128 stands for zero in the data rows.
Some points:
[141 124 128 158  56 132 140 107 105  92  97 145 140 104  89 135 101 110 106 134 163 144  95 121 129 108 108 134 106 128 107 143 143 133 162 130 101 113 132 106 114 170 117 126 151 108 113 111 151 165 120  99 163 130 134  88 104 142  79]
[145 147 165 175 140 187 116 107 140 139 191 172 161 113 141 137 126 146 107 137 108  99 133 113 108 121 118 164 106  88 106 131 114 116 141 137 135 145 126 143 108 156 170  98 135 128 153 153 130 148 110 135 127 138 101 178 160 105 107]
[172 110 123 139 119 101 147 118 117 145 103 141 161 116  75 138 139 123 155 137 119  60 120 133 133  70 142 121 123 148 133 184  98 138 152 127 103 135 140 156 178  83 113 130 126 140 161 121 108 142 134 127 131 130 150 132 163 109 174]
[ 87 138  98 132 123 117 113 144 120 154 147 110 123 130 121 151 127 132  64 119 153 134 156 156 154 180 106 123 125  93 124 160  78 119 156 119 144 121 143 157 115  98 127 106 109 150  84 112 131 179 121 114 129 136 119 113 131 101 156]
[128 140 117 109 138 120 113 142 111 125 117 171 146 113 115 130 179 143  94 135 155 154 136 101 144  80 120 106 194 102 143 128 125 135 121 179 114 120 103 112 110 148 107 156 107 124 120  86 105 102  73 130 117 107 109 159 133 133 150]
[120 124 122 102 143 132 153  89 100 161 121 129 182  84 123 158 139 138 128 131 161 148 147 149 139 147  96 149 122 131 119  96 139 135 100 144 124 101 161 125 140  96 133 173 115 111 134 160 139 117 171 151 136  87 113 104 161 103  95]
[ 96 137 109 157 126 117 129 153 138 150 101 108 104 121 149 112 135 147 157 145 123 141 133 116 160  72  95 132 101 102 151 153 110 107 106 116 118 181 153  97 137 169 126 145  98 118 124 163 154 146 186 123  88 144  91 142 112 139 129]
[102 121  98 159 150 161  87 110  88 134 126 120 126 122 131 104 166 132 136 145 114 142 114 151 147 144 193 126 144  95 114 179 158 124  85  88 109 103 113 158 155 110 128 110 148  89 139 121 168 119 129 127 131 117 129 135 124 152 117]
[145 107 130  96 141 103 145 154 117 112 162 121 157 115 142 101 147 126  78  92  94 121 137 154 155 100 126 147 100 153  83 138 185 142 113 126 114 173 128 141  87 131 138 145 149 156 103 131 173 109 128 119 103 137 133  93 143 149 154]
[164 139 137 133 108 141 107 147  94 144 134 130  76 150 119 123 137 119  98  96 114 142  90 132 177 138 151 140 132 105 141 108 106 140 160 127 145 159 140 100 122 124 132 141  82 122 132 152 113  81 141 140 152 125 195 127 181 137  82]
[132 137 134 129 116 149 114 111 108 147  93 133 171 133 161 124  96 124 156 132  85 129 131 160 152 100 105 139 156 117 154  86 132 137 124 134 162 160 144 149 131  91 173 141 155  96  93  84  94 143 128 131 163 160 136 129  88 141 129]
[144 153 109 134 134 149 155 121 130 125 124 172 130 142 137 100 119  95 123  96 111 126 140 137 173 134  73  62 123 144 120 112 118 164 132 115 116  84 100 118 139 145 118  80 143  85 116 176 122 116 147 160 122 109 121 132 122 115 174]
[ 70 139 113 103 113 102 125 101 134 133 142  85 147  88 155 134 108 133 121 118 101  83 129 140 119 132 139 116 140 121 128  97 108 163 147 130 132 142 104 147 131 183  73 147 136  93 171 135 126 120 115 102  98 147 177 137 126 106 107]
[122 122 175 144  84 112 109 135 185 122  90 108 126 133 136 132 161 133 101 134  84 105 141  98 149 151 153 126 130 123 165 112 130 165 114 160 114  76 135 142 146 127 162 119 111 177 134 131 170 134 146 132 145 108 109 127 120 128 129]
[139 128 109  94 133 130 107  75  90  95 120 148 109 140 128 124 130 116 146 156 131 106 139 128 161 167 147 143 142 183 143 128 150 124 127 155 149 152 141 124 138 150 129  81  97 148 113 144 116 139 107  98  82 170  81 116 152 113 112]
[120 146 154 125 102 138 164 104 160 125  97 163  99 174  86  99 143 214 132 126 135 156 135 177 116 144 131 135 118 118 138 133 129 111 102 129 156 138 128 132 103 132 117 137 169 119 130 123 139 107 120 116 116 140 147 118 129  73 138]
[120 106 141 127 101 127 122 146 117  88 136 112 100 110 120 183 139 115 149 112 156 114 106 149 107 138  99 107  92  91 146  95 153  88 101 151  80 127 112 163 111 108 168 111 103 102 137 121 111  89 137  98 103 146 148 132 130 134 165]
[ 95 112 147 149  98 115 137 153 124  84 164 138 134  86 125 112  86 136 118 108 127 132 141 119 130 152 159 117 163 166 148 163 139 128 150 145 139 147 178  89 122  77 137 138 138  89 164 149 111 111 135 118 127  95 104 144 101 125 150]
[117 110 119 119 111 111 162 124 106 115 169 136 154 140 115  77 123  88 181 144 126 130 176 114 141 143 107 200 141  93 135 138 103 112 126 117 120 100 102 101 115 136 131 113 104 159 136 126 140  87 119 127 147 134 160 117  89 125 138]
[159  98 177 116 161 142 158 126 119 124 139 130 112 159 160  88  85 130 140 126 149 123 116 108 150 140 111 120 115 111 138 134 122 132 119 173 138 108 140 163  92  98  59 130 124 104 150  97 148 166 149 104 120 127 130 145 146 173 126]
[116 119 140  89 154 156 131  89 133 143 159 114  76 103  93 125 110 113  80 177 109 132 127 141  99  98 107 126 162 128 147 111 143  81 157 137 114 150 120 139 156 129 112 109 154 154 112 137 133 111 160 130 155  95 134 119 121 154 139]
[129 129 106  88 128  95 110 172 142 118 100 157 104 136 128 118 153 127 122 169 132  83 145 100 116 143 104 104 138  95  84 110 122 105 110 105 141 128 147 123 127  97 145 139 171 123 174 173 112 146  97 142 141 143 120  99 127 158  89]
[121 131  89 146 149  52 142  98 174 111 149 128 135 173 127 145 108 111 146 135  85 169 106 143  99 128 121 141 132 106 140 138 141 148 108 149  85 155 136 119 114 115 109 106 107  92 121 136 108 140 107 136 178 110 110 115 171 137 124]
[117 109 148 166 151 150  99 124 124 168 169 156 115 168 140 150 157 111 153 106 144 116 149 100 127 149 128 103 136 153 155 108 122 128 117 122  80 169 150  87 146 142 124 152 177 150 122 105 140 150 113  95 138 130 149  82 111 107 131]
[134 169 169 103 134 108 180 106 126 122 151 121 117 108 172 137 170 152 140 124 122 153 127 155 138 101 172 120 118 163 103 109  82  94 140 115 101 109 124 111 150 103 153 112  90  96 113 134 130 174  86 115 131 120 144 125 103 160 120]
[105  94 124 109 114 148 123 117 118 144  95 117 153 178 115 164 106 111 104 143 115 170 148 137 126 130 148 113 136 179 126 149 113 112 101 112 112 131  86  93  78 127 158 131 139 145 164 153 124 165 133 138 122 138 149 182 153 150 141]
[137 147 137 123 144 108 141 124 107  88 152  88 148 126 131 107 131 166 124 127 174 108  74 139 132 138 126 106 134 136 125 118  89 168  96 104 120 146  83 114 122 127 133 132 147 167 125 119  98 122 176 132 194 136  80 153 116 121 125]
[ 84 144  90 127 119 122 138 108 111 143 124 153  94 153 126 117 120 120 101  96 120 129  97  32 105 107 161 169  97 143  89  98 129 125 111 127 136 125 121 145 138  80 122 135 133 116 111 118 134 138 150 146 120 141 122 152 107  88 146]
[141  92 132 137 141 137 122 168 100 130  75 149 126 100 147 161 123 131 136  99 105 138 112 160  70 151 130 167 122 120 109 108  79 137 125 151 148 146 124  92 155 126  77  75 137 155 130 133 150 113 122 126 115 108 123 135 108 149 141]
[127 117 156 107 112 144  66 101 139 113 136 114 106 148 161 143  81 155 148 124 151 105 164 129 124 108 134 126  96 119  95 176 131 150 110 135 109 130 124 121 122 129 109 142 108 135  82 132 106 117 108 208 117 109 146 117 108 120 123]
[ 98 104 117 111 101 184 153 144 144 131 134 125 143 183 156 105 130  95 131 131 136 124  81 165  96 144 141 119 119 118 114 116 152 110 159 119 157 118 145 126 175 168 129 183  90 142 141 124 122 138 109 145 151 128  94 126 141 124 166]
[166 174 108 125 110 150 107 168 130 111 138  81 126 126 131 156 150  94 168 150 130 187 164 118 150 121 143 129 116 142 101 111 145 122 159 157 136 168 115 171 110 137 100 118 153 129 156 124 133 145 132 128 165 101 125 132 115  88 136]
[133 141 110 169 158 122 169 150 122 144 105 154 112 149 171 161 142 137 111 150 143  89 143 132 100 140 157 145 155 166 139 145 156 120 156 109 116 105 136 168  70 156 122 125 102 130 125 132  99 108 180 147 135 137 144 103 100 139 116]
[110  94 163 133 179 101 109 157 144 136  98 107 133 130 110 125 125 124 139  92 129 120 114 120 164 150 119 155 105 158 149 137 137  61 168 112 112 112  97 152 130 146 124 146 156 100  89 148 123 116  88 130 158 133 101 164 137  99  94]
[141 125 100 126 122 101 157 165 102 136 150 120 157 148 114 122 105 152 148 114 131 133 157 106  82 119 118  60 129 132 143 130 150 117 130 135 152 120 143 143 160 140 149  94 115 146  87 107 171 108 126 121 126 122 153 168 140 122  63]
[124  88 141 148 154 103 142 119 136  94 118 137  88 105 135 140 146 140 112 127 132 156 186 121 137 135 106 153 113 126 109 125 157 156 116  75 159 121 145 123 173 172 138 117 131 108 144  76  72 144 142 126 144 111 153 156 158 137 149]
[110 174 146 168 166 146 151 116 156 121 116 109 132  95  73 119 109 109 159 105 111 163  98 106 130 165 105 111 162 132  78 141 128 135 119 138 127 138 128 139 141 124 138 153 109 174 133 126  95 134 115 152  78 146 148 109 119 159 118]
[170 167 156 141 106 113 113 149 102 157 141  90 128 107 126 115 131 129 126 189 114 136 115 112  71 167  96 148 131 146 155 131 141 160 124 101 137 109 124 106 122 121 106 158 130  85  90 143 147 131 109 134 109 157 145 131 149 127 173]
[146 139 108 114 166 117 129 114 152 162 117 157  93  76 127 137  83  89 136 134 148 146 130 145 127 118 170  96  79 110 170 123 137 149 121  86 146 111 138 115  91 121 140 149 119 167 155 115 164 108  86 120 144 152 115 142 114 115 129]
[177 119 101 136 114 147 140 138 153 131 153  83 124 138 144 141 110 111 100 115 113 142 139 125 125  93 153 144 131 115 157 141 103  97  92 122 144  72 129 113 138 128 129 130 173 133 123 129  61 108 132 102  79 128 101  85 139 112  94]
[157 113 122 108 141 112  74 122 186 136 145 120 134 140 113 116 148 113 147  87 183 126 101 152 107  99 112 159 171 145 127 123 141 136 153 103 165 121 107 116 111 114 157 103 103  99 146 121 160 160 164 123  90 104 146 118 116 120 122]
There is one direction along which these points spread out most. Take the direction at right angles to it along which they spread out most. Go by this last direction. How far along it is each point below, from 0 to 99? 50 is the average, and the first point above lies past it. One standard deviation of the points above along it is 16.
[127 117 156 107 112 144  66 101 139 113 136 114 106 148 161 143  81 155 148 124 151 105 164 129 124 108 134 126  96 119  95 176 131 150 110 135 109 130 124 121 122 129 109 142 108 135  82 132 106 117 108 208 117 109 146 117 108 120 123] 43
[105  94 124 109 114 148 123 117 118 144  95 117 153 178 115 164 106 111 104 143 115 170 148 137 126 130 148 113 136 179 126 149 113 112 101 112 112 131  86  93  78 127 158 131 139 145 164 153 124 165 133 138 122 138 149 182 153 150 141] 27
[102 121  98 159 150 161  87 110  88 134 126 120 126 122 131 104 166 132 136 145 114 142 114 151 147 144 193 126 144  95 114 179 158 124  85  88 109 103 113 158 155 110 128 110 148  89 139 121 168 119 129 127 131 117 129 135 124 152 117] 30
[117 109 148 166 151 150  99 124 124 168 169 156 115 168 140 150 157 111 153 106 144 116 149 100 127 149 128 103 136 153 155 108 122 128 117 122  80 169 150  87 146 142 124 152 177 150 122 105 140 150 113  95 138 130 149  82 111 107 131] 60
[120 106 141 127 101 127 122 146 117  88 136 112 100 110 120 183 139 115 149 112 156 114 106 149 107 138  99 107  92  91 146  95 153  88 101 151  80 127 112 163 111 108 168 111 103 102 137 121 111  89 137  98 103 146 148 132 130 134 165] 74
[141 124 128 158  56 132 140 107 105  92  97 145 140 104  89 135 101 110 106 134 163 144  95 121 129 108 108 134 106 128 107 143 143 133 162 130 101 113 132 106 114 170 117 126 151 108 113 111 151 165 120  99 163 130 134  88 104 142  79] 73
[ 96 137 109 157 126 117 129 153 138 150 101 108 104 121 149 112 135 147 157 145 123 141 133 116 160  72  95 132 101 102 151 153 110 107 106 116 118 181 153  97 137 169 126 145  98 118 124 163 154 146 186 123  88 144  91 142 112 139 129] 41
[117 110 119 119 111 111 162 124 106 115 169 136 154 140 115  77 123  88 181 144 126 130 176 114 141 143 107 200 141  93 135 138 103 112 126 117 120 100 102 101 115 136 131 113 104 159 136 126 140  87 119 127 147 134 160 117  89 125 138] 66
[172 110 123 139 119 101 147 118 117 145 103 141 161 116  75 138 139 123 155 137 119  60 120 133 133  70 142 121 123 148 133 184  98 138 152 127 103 135 140 156 178  83 113 130 126 140 161 121 108 142 134 127 131 130 150 132 163 109 174] 25
[122 122 175 144  84 112 109 135 185 122  90 108 126 133 136 132 161 133 101 134  84 105 141  98 149 151 153 126 130 123 165 112 130 165 114 160 114  76 135 142 146 127 162 119 111 177 134 131 170 134 146 132 145 108 109 127 120 128 129] 33
[134 169 169 103 134 108 180 106 126 122 151 121 117 108 172 137 170 152 140 124 122 153 127 155 138 101 172 120 118 163 103 109  82  94 140 115 101 109 124 111 150 103 153 112  90  96 113 134 130 174  86 115 131 120 144 125 103 160 120] 36
[121 131  89 146 149  52 142  98 174 111 149 128 135 173 127 145 108 111 146 135  85 169 106 143  99 128 121 141 132 106 140 138 141 148 108 149  85 155 136 119 114 115 109 106 107  92 121 136 108 140 107 136 178 110 110 115 171 137 124] 42
[133 141 110 169 158 122 169 150 122 144 105 154 112 149 171 161 142 137 111 150 143  89 143 132 100 140 157 145 155 166 139 145 156 120 156 109 116 105 136 168  70 156 122 125 102 130 125 132  99 108 180 147 135 137 144 103 100 139 116] 49
